In the rows, 128 means zero.
Turns in one plane each, and the order they were made in; the first pair answered:
Bidi (before |-> after):
[ 78 154 109 166 168  80  81 148 126 123 131 119 135  98  93 137 184 106
  96 158 201 110 110 116 109 103 147 172 180 184 153] |-> [ 84  90  84 115 132 170  95 142 130 135 130  56 160 108 182  90 124 127
 110 127 153 149 127 190 121 174 164 100 189 106 130]
[112 129 137 141 122 127 135 113 135 152 136 117 151 125 114 143 157 134
 112 112 159 133 120 132 132 129 129 141 145 104 137] |-> [110 126 128 132 113 125 141 112 134 151 132 120 159 124 124 138 151 136
 110 121 156 136 117 138 138 137 125 128 142 107 129]
[126 158 115 135 126 123 118 124 124 119 117 140 131 140 101 146 132 135
 136 118 138 144 129  91 129  96 132 144 117 155 125] |-> [115 147 111 122 118 155 120 128 134 135 123  89 119 143 133 124 122 134
 140  97 118 148 135 118 116 143 145 123 124 106 118]
det (before |-> after):
[120 140 132 133 151 109 115 136 115 144 129 109 103 127 130 130 150 126
 118 136 137 120 123 137  99 133 137 119 126 140 139] |-> [113 148 138 126 158 118 119 109 107 136 115 125 115 131 122 137 141 142
 118 122 122 131 123 110 111 111 125 114 111 136 133]
[ 81 113 110 157 139  62 159 146  93 104 142 173 144 125 120 154 192  92
 104 185 200  95 143 137 145  88 131 194 102 189 114] |-> [ 81 126 116 171 150  60 148 152  95 112 139 160 124 138 102 152 203  80
 105 186 188  87 131 125 129  73 128 193 108 174 116]
[150 202 108 187 143 110 122 119 135 115  77 135 110 177 184 138 173  99
 135  60  74 173 122  34 124  93 108 101 125 138 147] |-> [156 147  94 151 132 118 150 110 123  89  95 185 172 176 226 143 131 126
 129  68  82 199 125  79 180  94 106  84 120 147 123]
Zedu (before |-> after):
[ 97 147 125 156 144  74 106 138 149 126 137 101  53 111 102 133 145 124
 140 136 127 111  83  83  97 133 143 139 148 152 132] |-> [103 107 104 127 121 120 117 144 153 129 139  61  75 116 147 106 110 131
 142 119 115 135  99 128 105 187 155 108 159 111 114]
[102  93 111 130 128 160 106 167 144 163 146 106 111 136 130  81 121  89
 106 158 116 116 160 142 106 127 133  94 138 116 114] |-> [106 118 120 121 145 169 116 126 127 151 119 133 131 145  95  88 117 102
 101 135  84 129 159 100 130 101 121  75 107 114 113]
[119 129 129 130 116 156 115 132 133 132 120  88  99 122 149 106 122 117
 137 112 115 130 136 144 103 155 129 109 133  89 120] |-> [124 169 148 142 138 145 124 106 122 124 103 124 106 131 102 120 129 114
 135 104 101 132 127  90 109 124 117 118 106 113 130]
Now pairs of rows:
Each pair is 2 to 3 turns apart.
[129 109 116 113 124  74 141 147 117 105 157 206 172 121 123 149 131 136
 114 155 182 114 125 143 160  92 122 163 132 190 127] |-> [116 163 136 159 141  63 113 159 131 135 138 151  87 124  88 146 170  98
 119 157 168  85 115 108 105  96 125 180 151 161 138] : det then det
[118 134 104 154 104  86 108 171 145 174 137 155  99 120 123 116 137 114
 126 189 173  98 134 130  78 132 115 162 150 151 131] |-> [140 134 106  86 122 164 131  76 117 147  85 177 157 153 127 115  81 156
 126 124  98 152 158 102 121 133 100  89  88 110 112] : Bidi then Zedu
[126 128 145  87 114 198 145 111 135 130  95  75 158 153 146  83  70 131
 150  80  75 159 156 127 138 167 145  65 111  49 121] |-> [120 119 141 102 102 186 143 147 147 149 111  37 128 141 169  78  86 115
 150  98 103 151 160 159 117 187 157  84 139  43 120] : det then det
[159 147 175 133 205 120 133  67 120 115  88 191 154 117  41 164 146 146
 154 107  98 128 123  17 169 113 104  89 112 124 136] |-> [152  63 139 129 161  75 160 126 129  92 149 234 201  87 115 176 133 151
 139 169 181 119 121 122 200 125 123 123 156 188 123] : det then Zedu
[159 105 107  90 138 195 144  95 107 135 106 161 179 185 127  99 103 142
 141  74  68 132 125 116 151 133 123  91  81  99 128] |-> [146 126 108 113 138 206 124 111 111 158  99 106 142 179 117  82 118 119
 141  69  57 118 124 108 118 150 136  92 106  72 133] : Bidi then Bidi
[159 124 123 142 130 140 127 118 142 110 103 168 161 111 119 160 100 128
 127 105 132 124  98  94 131 111 105 124 129 158  98] |-> [158 114 122 136 123 170 120 114 156 128 100 109 137 117 134 140  93 126
 138  92 111 125 100 108 102 144 112 107 138 106 104] : Zedu then Bidi then Zedu
[149 108 140  81 154 141 142  63  95 110 102 137 195 138 146 141  88 167
 115  82  88 165 155 112 173 160 124  70  82 120 110] |-> [149 159 155 121 180  72 122  72  94 118 102 183 168 128  83 171 125 156
 111 112 116 132 141  64 156 101 111 115  74 177 123] : Bidi then Bidi then Bidi
[124 106 139 131  96 126 113 151 122 163 156  99 114 117 130 116 131 102
 123 154 134 119 129 125 145 135 135 120 152 151 143] |-> [118 120 142 138  99 140 108 136 120 170 144  85 108 126 125 113 132  98
 116 135 116 128 133 118 137 139 137 109 146 134 150] : det then Zedu
[114 153 146 130 140 173  99  86 124 129  88  90 102 157 124 131 105 119
 150 115  27 144 168  98 166 132 137 125  88 102 112] |-> [118 121 137 105 138 165 116  78 118 105 100 147 150 155 145 145  88 137
 149 121  49 162 169 125 206 123 132 122  82 136 105] : Bidi then Bidi then det
[117 162 156 147 157 126 122 110 133 140  95 125 107 131  93 126 136 119
 143 108 124 123 129  78 104 110 113 137 123 108 154] |-> [122  83 124 109 125 125 149 126 133 117 136 167 173 126 150 128  98 152
 138 126 152 145 134 167 154 129 120 132 123 138 134] : det then det
[ 80 178 121 173 166 105 148 156 135 183 105 107 103 142 132 128 177 101
 180 140 134 125 111 106  87 154 139 153 127 149 166] |-> [ 91 133 105 110 158 168 180 110 120 155 105 128 171 147 181 106 122 142
 187 108 100 175 126 143 134 175 138  96  99 118 138] : det then Bidi then det
[145 124  83 133 123 130 115  68 138  98  92 112 134 148 120 124 115 106
 109  94  88 161 146 118 128 149  90 103  92 131 138] |-> [142 107  76 124 116 109 126  81 139  87 113 149 163 141 136 136 112 115
 103 110 123 164 143 138 150 137  92 120  96 159 127] : Bidi then det
[111  88 136 119 116 122 116 169 141 121 137 112 109 124 168 132 134 153
 127 159 147 123 108 175 118 150 140 127 134 111 123] |-> [108 143 157 141 143 111 100 138 136 130 107 109  72 128 114 138 157 138
 128 146 122 114 106 108  92 124 129 139 124 101 136] : Bidi then Bidi then det
[128  96 114 134 107 127 123 175 135 136 165 103 124 120 175 131 121 132
 121 153 155 108 137 191 123 153 140 150 165 132 125] |-> [126 182 146 144 163 149 104 119 119 140 110  97  96 143  99 127 139 131
 134 109  90 108 129  75 104 124 118 134 115  98 141] : det then Zedu then Zedu
[112 147 136 114 143 133 119 100 117  95 123 151 137 152  97 135 115 125
 125 135 104 133 119 100 138  93 116 123  90 116 142] |-> [107 112 122 107 126 113 135 123 119  83 150 170 159 143 119 140 117 125
 118 162 141 122 123 136 158  90 126 145 111 146 141] : det then Zedu
[164 101 154 120  82  93  73 137 134  87 147 113 164 157 168 175  76 135
  89 163 161 169 130 170 151 129 123  95 139 154  98] |-> [159  97 155 128  77 115  59 138 138 106 146  73 137 154 170 162  87 138
  93 163 143 168 133 178 127 161 128  90 151 123 100] : Bidi then Bidi
[138  75 143 114  93 159 149 133 159 121 123 126 154 152 176 132 112 132
 140 168 156 145 143 166 149 139  99 115 133 106 108] |-> [134 156 168 156 128 127 115 117 160 132  97 135 103 154  94 149 157 115
 138 174 146 118 134  83 116  94  82 145 118 112 131] : det then Zedu then Zedu
[142 173 116 145 123 114  78 161 121 147 133  68 103 103 145 113 128 118
 161 114 136 116 142  98 101 127 149 126 119 105 162] |-> [145 147 106 133 105 119  84 176 124 144 151  71 122 100 172 111 109 120
 154 126 146 117 148 139 113 141 157 133 131 105 154] : Bidi then Bidi then Zedu
[113 135 130 151 140 121 111 140 139 144 124  92  82 135 124 124 150 107
 131 129 129 113 118 130 115 129 137 141 153 118 135] |-> [124 146 129 160 139 102 122 139 129 135 127 133 105 126 111 143 151 119
 130 140 145 108 117 119 131 103 121 148 138 145 134] : Bidi then Bidi
[111  95 182  97 106  64 136 131 167 106 141 144 124 168 135 101 109  85
 153 178 186 117  86 181 110 119 152 166 122 156 115] |-> [117  79 177  91  97  75 139 120 164 107 140 142 136 160 147 101  91  90
 153 169 178 123  81 195 122 123 158 168 117 146 105] : Bidi then Bidi
[116 112 120  69  92 101 107 128 147 182  81  66 131 107 156  98  87 102
  77  90 102  85 145 145 126 136 121  78 131  52 152] |-> [115 127 126  63 101 113 110 109 140 169  76  85 152 118 144 111  77 112
  76  76  89  89 142 126 141 122 115  70 111  53 152] : det then det
[158  38 123  54  80 120 142 154 130 178 100  82 143 112 187 108 165 150
 140 148 124 112 114 181 137 146 187 175 184  88 107] |-> [151  74 136  84 100 100 129 166 146 196  91  61  99 108 158 114 191 127
 145 143 128  88 107 151 107 141 179 197 198  91 119] : Bidi then Bidi
[129 108 124  78 137 184 144  66 104 119 110 134 185 144 137  99  67 148
 115  72  37 179 142 112 189 151 120  61  84  83 120] |-> [ 97 106 120 178 110  63 106 216 145 156 173  92  68 103 141 123 160  77
 111 186 178  83 115 170 120 146 153 192 184 149 141] : Bidi then Zedu
[121 110 140 129 116 110 100 166 137 152 124  78  78 122 161 103 144 108
 140 133 154 140 107 168  69 172 149 131 146  92 146] |-> [114 140 152 149 127  73  91 167 132 154 127 112  74 118 130 122 168 107
 137 145 173 115  96 137  70 138 137 163 143 134 149] : Bidi then Bidi
[163 166 139 111 149 105 142  70 152 126  82 177  91 142  47 149 150 120
 125 121 134 126 136  52  94 111 119 177 102  92 151] |-> [160  83 109 107 106  61 164 132 159 108 141 213 135 127 107 158 138 121
 120 171 215 115 134 147 135 122 132 206 136 142 132] : det then Zedu
[106 101 118 146 107  80 130 185 137 130 161 161 120 120 145 148 147 116
 125 172 199 103 113 179 125 104 131 180 150 173 119] |-> [125 151 148 112 148 129 146  78 111 105  99 198 165 149  90 152 118 160
 127 103 111 150 121  86 160  73  94 117  73 155 125] : Zedu then Zedu
